Where one turn sends some rows of the set: a few examples, then the rows asked:
loz: [-15, -1, 6, -3, -24, 14, 1, 10, -18, 0, -2, -8, 15, -1, -3]
kimuf: [-11, 1, 17, -4, -1, 24, -7, 26, -17, -8, 5, -13, 6, 3, 10]
Gazi: [-11, -7, 10, -3, -6, 15, -5, 23, -17, -7, 2, -13, 22, 7, 3]
gulem: [3, -7, 17, -8, 11, 8, -6, 16, -7, -14, -1, -17, 3, -2, -10]
vulu: [-3, 1, 21, -7, 9, 20, -7, 21, -11, -12, 4, -16, -6, -3, 1]
Tezab: [-11, 8, 15, -4, 2, 19, -14, 20, -6, 8, 12, -1, -9, -9, -1]
gigo: [-7, -2, 7, -9, -12, 5, 0, 5, -7, 1, -5, -16, 17, -3, -19]
Fom: [2, 7, 15, 2, -10, 8, 1, 2, -6, 5, 1, -8, 16, 10, -19]
moli: [-4, 3, 15, -8, 10, 11, -5, 14, 3, 6, 0, -3, -7, -9, -17]
mamub: [-10, -10, 5, -6, -14, 10, 6, 9, -16, -1, 5, 3, 18, 8, -6]
fomep: [-8, 6, 12, -11, 2, 18, -2, 19, -4, 4, 19, -7, -11, -3, 6]
Lovel: [-1, -4, 3, -4, -15, 8, -3, 17, -19, 8, 0, 4, 17, 5, -9]
Tos: [5, 12, 15, -2, 1, 6, 0, 10, 6, 9, 4, -16, 4, 3, -15]
nubup: [0, 11, 12, 5, 0, 9, -3, 18, 8, 7, 11, -12, -10, 1, 1]
til: [-6, 4, 13, 12, -18, 12, -1, 5, -13, 1, 5, 1, 11, 9, -4]
pupo: [3, -5, 8, -8, -1, 5, 1, 13, -6, 6, -8, 0, 9, 0, -23]
tofi: [-13, -1, 6, -5, -13, 18, 1, 19, -15, 2, 15, 1, 3, 4, 11]
vakat: [-2, -12, 10, -5, 1, 6, -5, 17, -11, -11, -2, -15, 19, 4, -10]
der: [-2, -7, 11, -13, 0, 6, 5, 3, -5, -2, 3, -4, 12, 3, -21]
Mut: [-14, 5, 9, -1, -19, 19, -3, 16, -16, -1, 6, -9, -6, -7, 10]
buzil: [-1, 1, 10, -12, -1, 4, -4, 9, 3, 0, 1, -21, -2, -12, -17]
Semad: [-9, 4, 7, -1, -14, 17, -13, 21, -19, 9, 12, 3, 5, 0, 4]
pumum: [-7, 6, 11, 14, -12, 13, -3, 15, -4, 3, 11, -1, -4, 4, 8]
Dasa: [0, 3, 16, -17, 10, 11, 1, 9, 2, 1, 11, -11, -5, -4, -15]
lono: [-6, 6, 11, -6, -5, 12, -6, 16, -2, -1, 8, -17, -16, -14, 2]

Lovel moves to Tezab
buzil moves to loz
Gazi moves to vulu
Where do these go?
Dasa moves to mamub
Tos moves to til

